One vector is turned by the same rotation once a step. Each row is the vector after some number of steps, and that number follows the row.
The counts run from 0 to 480.
[131 144 187 153 132 124 122 120 131 169 158  81 106 143 111 123 156 115
  98 148  99 119 126 113 178 160 108 121 189 100 121 173 125 100 159 133
 121  86  86 142 110 162 135  65 136  97 125 117 104 112 111 164 118 172
 130 105  79 150 109 132 133 138 170 116 167  78 102 142 135 104 124 177
 110 128 117 139 162 110 117 169 119]  196
[150 125 128 136 130 125  95 191  94 166 158  39  80 128 138 100 123  99
 126 147 167 139 109 132 139 144 149 121 179 117 100  87 191 130 142 136
 131 144 130 133 122  91 119 137 162 173 141 136 134 123 113 161  87 140
 156 112 108 127 135 147 100  92 166 137 138 139 134 123 111 140 179 142
 127 139  87 104 151 130 122 103 125]  22
[156 119 141 159 132 145 135 160 139 176 125  93 109 157 109 130 164  91
 104 132 142  88 148 112 121 132 123 131 191  95 131 118 152 105 133 103
 141 114  99 145 147 158 114  98 132  88 163 101 105  79  96 134 111 122
 103 121 150 141 147 111 105 126 149  81 143  65  82 125 148 108 108 191
  97 111  75 146 144 141 155 161 128]  151
[126 142 137 127 111 150 115 152 127 129 141 126 134  79 135 106 148 141
 108 122 169 136 136 107 139 125 144 111 122 117 101 107 120 119 172 122
 122 149 194 137 139 118 184 101 136  79  85 162 122 102  55 150 158 153
  93 134  97 154 111 115 159 181 124 130 127 150 166 164 106 132 125 153
 118 135 194 131 112 182  99 104 117]  260
[115 113 123 160 124 137 123 182 142 172 139 116 107 136 151 121 162 103
 120 124 123  86 149 107  76  90 137 149 177  85 111 101 158 136 117  81
 140 145 129 147 157 138 148 143 147  83 145  95  99  94 112 103 114  98
  51 115 179 128 141  95 113 128 149 100 112  91  92 123 113 105 114 185
 132 119  87 157 106 154 135 125 105]  121
[155 111 155 158 122 113 123 149 149 178 142  79  66 165 118 121 127  64
 108 146 122  95 151 125 127 134 103 119 178  94 123 152 133 116 158  89
 122  95 103 147 136 135 131 118 119 125 157  90  80  96 110 152 109 120
 113  85 144 134 143 100 125 116 168  84 154  81  87 161 118 116 153 166
 104 126  87 129 121 150 139 146 121]  469
[157 124 112 158 138 146 132 187 114 136 161  82  86 135 166 104 121 123
 137 126 204 162 112 114 116 127 122  85 123 142  81 109 176 122 159 117
 124 169 157 173 146  90 111 128 120 122 139 163 153 118  75 142  94 133
 161 115 122 155 158 136  90 118 141 108 115 156 139 134  92 168 175 137
 126 141 137 116 145 159 121 114 102]  320
[153 122 100 151 123 153 128 178 127 132 159  71  91 142 156 111 134 110
 144 133 191 148 108 121 117 130 127  70 132 132  84 102 167 110 173 111
 121 174 143 167 144 100 120 136 143 123 130 187 149 135  76 148 114 124
 157 112 116 146 148 140 116 132 144 120 115 172 144 137 100 180 171 105
 110 134 146 105 142 170 113 121 105]  319
[108 165  87 163 137 143 106 156 137 139 172  68 116 135 165 125 141 145
 155 154 101  93  81 114 125 107 110  87 173 147 107 109 139 148 102 112
 119 154 129 131  99 112 140 133 177  95  57 169 131 153 108 125 122 125
 122  80 114  98  91 115 117 163 148 154 110 152 102 108 116 138 157  98
 147 132 128 111 154 107 102 107  92]  374
[163 141 141 159 135 138 135 146 186 135 134  91  73 163 116  98 125  87
 139 176 134  96 136 121 119 130  91  80 154 108 102 173  88 111 158 103
 116 105 116 146 120 131 130 121 110  89 131 146  87 124  87 150 135 125
 135  95 118 142 123 105 115 154 146  87 160  78  82 169 127 142 161 122
 103 162 124 111 134 139 128 167 127]  477
[107 128 144 141 107 140 133 183 120 121 164 147  95  80 145 100 133 126
  99 119 211 141 137 100 146 129 126 114 108 131  98  90 133 118 169 107
 119 140 200 154 144  90 161 125 132 100 101 138 132 106  46 146 128 118
 118 140 113 163 147 126 130 153 126 112 110 138 159 144  99 157 144 154
 132 154 167 153  99 168 119 106  91]  276
[178 145 107 114 123 170 112 191 123 138 129  47  84 123 118 104 132  92
 132 158 177 129 116 131 141 135 148  89 157 126  91  99 174 102 151 142
 134 160 144 129 112 100 133 130 161 141 113 186 142 116  79 174 130 147
 156 133 102 136 141 138 125 142 126 129 142 145 150 141 127 147 183 100
 100 157 145  87 155 149 125 116 132]  12
[113 115 149 164 121 139 116 161 169 159 128 105 107 147 108 101 173 100
 127 141 135  77 157 126 137 115 137  99 194  84 143 114 136 112  96  87
 137 105  92 142 127 168 120 124 159  82 119 109  94 107  94 138 130  77
  82 113 167 128 151  90 136 133 152  81 131  84  84 111 125 109 108 153
  94 125  77 142 132 132 136 146 112]  138
[128 125 119 168 131 156 139 170 196 130 138 124  94 152 135 115 145 101
 138 140 153  76 153 102  87  88 113  96 147 107 116 131 125 126 122  72
 124 139 135 156 140 133 131 148 127  49 117 151 104 112  74 114 135  79
  79 105 171 133 143  89 111 162 137  85 108 105  87 145 119 130 124 134
 118 136 127 138 103 154 136 140  99]  131
[125 115 114 139 120 150 117 182 162 150 127 121  99 124 129 116 166 109
 127 147 128  80 150 117 118  76 145 122 194  99 139 112 151 132  87  98
 150 113 117 115 128 139 153 138 177  73 116 110  96 107 101 115 127  93
  67 121 167 119 132  88 103 137 157  84 146  83  99 114 112 112 136 156
 136 133  82 149 116 129 137 127  88]  125
[ 87 162 113 203 133 105 110 141 126 179 196  80 123 157 161 131 149 110
 146 118  96  83 102  84 117 120 100 122 166 141 110  81 148 159 115 115
 104 160 135 177 110 127 124 132 159 128  88 136 137 123 106 116  92 122
 117  78 138 111 112 113 127 141 153 170  65 141  74  96 130 115 113 145
 138 125 104 144 131 113 109 107 113]  381
[127 138  78 167 121 128 142 158 160 162 149 109 100 140 149 141 139  79
 139 136 118  53 136  87  78  70  99 120 139 116 107 114 126 150 124  81
 126 145 162 143 136 118 151 137 131  70  98 133 115 109  71 115 133 102
  88 100 164 115 118  93 121 181 124 113 101 112  94 145 134 131 139 144
 138 138 113 155  79 153 133 114 104]  421
[149 136 156 147 131 126 140 137 170 145 150 109  86 147 114 114 144 119
 117 176 110  98 123 116 162 142  97  81 179 118 124 191 103  92 152 116
 127  78  84 139 105 129 145  88 136  90 107 144 103 135  88 144 131 159
 144 101  94 146 111 113 120 151 177  90 179  81 105 151 126 137 158 126
 113 142 127 127 159 108 129 166 105]  185
[109 161 166 126 123 147 118 152 123 131 146 127 141  75 124 108 154 150
  92 134 151 120 126 113 184 146 143 136 151 126 124 123  93 119 146 144
 122 104 168 122 121 121 182  94 153  72  72 132 110 120  72 158 146 172
 121 132  79 163 105 131 148 158 130 127 145 103 152 136 131 110 124 165
 136 162 183 146 142 114 114 123 103]  243
[ 98 183  88 155 133 149 125 187 158 139 169 106 122 131 154 122 165 110
 144 157 114  63  97  99  98  79 123 128 168 132 110 103 123 148 107 124
 123 151 151 141  95 106 158 145 179  74  56 161 117 156  97 108 112 128
 117 113 134 110 103 115 108 154 135 153 118 111  94  98 121 124 129 119
 155 152 126 149 127  88 108 117  97]  85
[127 180  84 154 129 163 124 161 173 137 127 100 143 151 139 130 172 114
 148 139 114  62 107 104  70  89 139 122 155 111 107  95 125 129 112  97
 125 171 144 154 113 137 152 137 159  49  88 170 129 121  88 109 137 113
  87 129 161 115 120 114 124 174 107 131  96 116  91 108 145 120  96 133
 122 124 145 149 115 126 105 120 136]  101
[ 99 123 182 135 115 131  91 142  90 155 143 112 149  80 124 113 171 149
  90  99 153 145 142 117 173 175 167 141 151  99 123  89 140 124 164 135
 130 132 164 144 136 161 164  96 154  99 108 105 112  84  83 164 134 157
  78 130 100 156 112 117 175 135 147 137 119 132 154 132 124 106  96 192
 121 129 163 150 139 159  97 105 118]  253
[126 140 128  98  96 147 121 150 115 118 141 125 131  80 126 115 160 114
  96 123 164 116 130 102 145 133 145 124 139 109  84 113 123 113 177 128
 135 138 186 124 131 129 198  90 161  79  73 149 120 114  60 147 165 170
  96 142  95 147 107 116 161 178 124 139 143 145 182 160 128 127 126 145
 130 139 189 138 115 170 111 105 116]  259
[103 184  98 180 127 129 135 160 151 153 178 116 133 157 148 128 162  91
 139 125 114  63  99  91  72  98 110 136 148 126 112  97 120 140 130 105
 110 166 157 178 112 113 139 141 141  96  92 143 120 133  99 109 102 120
 109 109 145 125 119 124 106 148 130 142  70 122  75 107 127 116 101 141
 134 139 126 164 112 110 108 115 109]  89
[106 120 144 123 102 140 103 170 121 121 144 122 120  72 122  84 165 136
 106 125 181 143 144 123 178 138 161  94 149 101 122  98 150 122 144 118
 140 134 164 119 132 118 180 112 183 100  83 131 112 118  62 173 148 123
  86 121 112 150 126 103 162 157 148 128 140 151 181 133  96 136 154 135
 114 143 152 123 129 163 103 100  81]  271
[ 90 166 120 173 149 154  97 176 136 163 151  74 140 124 141 112 156 159
 146 141  90  83  92 116 134 115 135 114 181 137 135  78 141 157  77 121
 113 139 126 125 103 134 138 138 179  85  64 144 125 124 117 128 111 122
 109  95 136 121 100 122 112 144 142 145 101 120  94  79 138 114 133 131
 154 146 103 139 167  88 105 101  99]  386
[158 100 146 137 123 121 122 147 130 174 138  85  84 158 127 123 140  97
 109 139 117 114 146 118 129 125 114 116 201  78 109 169 155 107 153  92
 139 101  87 140 136 135 123  97 127 103 168  96  96  99 118 128 113 138
 100 107 136 134 128 106 115 117 173  76 178  77  94 140 120 113 138 187
 107 113  80 125 137 134 143 157 111]  166
[ 88 151 185 169 127  97 125 126  99 161 184 136 126 105 147 116 150 126
  95 112 135 131 135  91 163 169 111 153 144 113 120 123 103 130 180 130
 111 112 171 165 127 136 173  80 119 112 104 103  99 102  76 149 109 160
 118 111  87 151 111 136 151 141 150 130 110 104 127 144 122 110 100 196
 132 147 155 175 110 136 104 134 107]  236
[ 95 157 167 152 134 136 125 136 143 131 163 142 122  84 158 108 142 161
 122 147 131 131 116 108 152 147 100 107 112 126 110 147  85 128 170 127
 107 116 171 145 130 128 176 101 119  68  81 151 111 124  71 142 139 159
 111  96  85 155  92 114 147 165 138 123 138 130 134 162 109 144 128 143
 144 162 201 148 126 131  94 130  91]  231
[165 117 132 160 136 159 130 156 158 173 111  74  87 160 110 140 126  85
 140 136 122 102 154 116  94 128 121 118 144  93 104 124 138 126 148  82
 115 142 138 162 162 144 111 128 106  73 171 129 100  82  85 145 136 110
  85 105 167 134 138  95 128 149 127  86 108  89  85 159 147 110 116 175
  89 115 119 128 113 178 138 143 152]  452
[112 164  93 135 136 148  79 169 128 156 149  56 130 130 156 107 160 131
 148 167  95 102  82 131  95 106 150 124 199 115 101 104 156 137 117 124
 120 160 126 135  95 113 143 145 203 109  84 157 113 148 134 124 117 140
  97  95 121 109  90 123 124 127 155 152 123 151 109 113 114 117 131 115
 150 130 137 108 160  97  94  91 102]  68
[ 84 153 129 179 133 145  89 161 142 164 150  90 146 139 127 115 174 114
 132 126  99  81 114 122 106 119 151 139 184 109 134  71 144 136  98 117
 119 146 133 149 113 149 128 146 181 102  86 131 104 122 115 123 101 103
  81 107 154 113 119 110 131 137 139 138  91 123  80  87 144  90  87 164
 128 133  98 146 144 112 104 111 109]  94
[159 128 115 151 141 154 114 179 107 159 144  43  83 145 149 107 104 110
 130 127 178 151 109 129  99 141 133 110 130 116  81  94 175 118 179 122
 118 171 159 172 153 106 109 148 116 141 157 169 135 113 104 152  92 134
 147 110 114 137 144 146 106 115 132 127 102 150 129 142 113 152 157 141
 115 129 140 109 145 163 108 102 140]  17
[132 185 116 165 148 157 118 176 142 128 163  48 104 155 138  98 133 105
 152 168 142 108  78 129 116 136 124  94 152 139 104 109 138 117 132 137
 111 167 131 154 102 110 114 147 153 130  87 194 136 157  97 158 108 138
 173  99 100 131 116 150 115 136 127 155 112 143 102 114 123 143 158  91
 128 162 159 101 169  96 101 130 117]  42
[123 150 121 193 137 125 125 162 106 161 184  59 106 167 142 121 140 106
 140 111 164 131 103 113 129 163 114  97 150 144 102  92 182 121 159 118
 113 172 124 189 120 120  97 133 132 148 127 168 156 128  96 150  77 132
 173  96 113 134 145 159 120 114 148 145  85 156 104 106 120 150 129 128
 105 131 107 124 168 137 116 127 126]  337
[115 162 103 191 142 153 137 155 114 185 156  83 142 146 163 147 138 127
 137 106  96  79 105  86 100 100 120 150 151 138 103  77 140 159 104 120
 105 163 145 162 123 129 122 142 124  77 106 134 135  95 104  98 100 128
 109 105 140 132 116 126  95 149 118 146  54 121  80  96 156 107 100 175
 157 125 119 159 128 123 103 114 128]  394
[146  96 160 160 132 123 105 141 155 176 129  68  68 166 112 106 134  92
 130 148 114 109 153 132 137 143 115 108 182  93 124 147 130 115 145  85
 114  96  99 147 137 146 126 121 133 127 158 101  79  99 105 155 126 104
  90  83 140 122 133  89 141 117 168  91 148  83  91 162 122 115 153 149
  98 130  92 109 135 146 128 142 127]  470
[151 103 143 147 120 130 110 140 143 165 133  81  79 158 112 115 155 100
 115 150 111 118 140 123 141 146 111  95 203  81 116 165 147 101 139  89
 143 100  85 140 127 152 134  94 146 111 145 111  97 100 118 138 129 138
  95  99 133 139 120  94 138 128 184  88 177  90  87 160 117 121 135 156
  97 100  91 124 147 153 145 150 112]  167
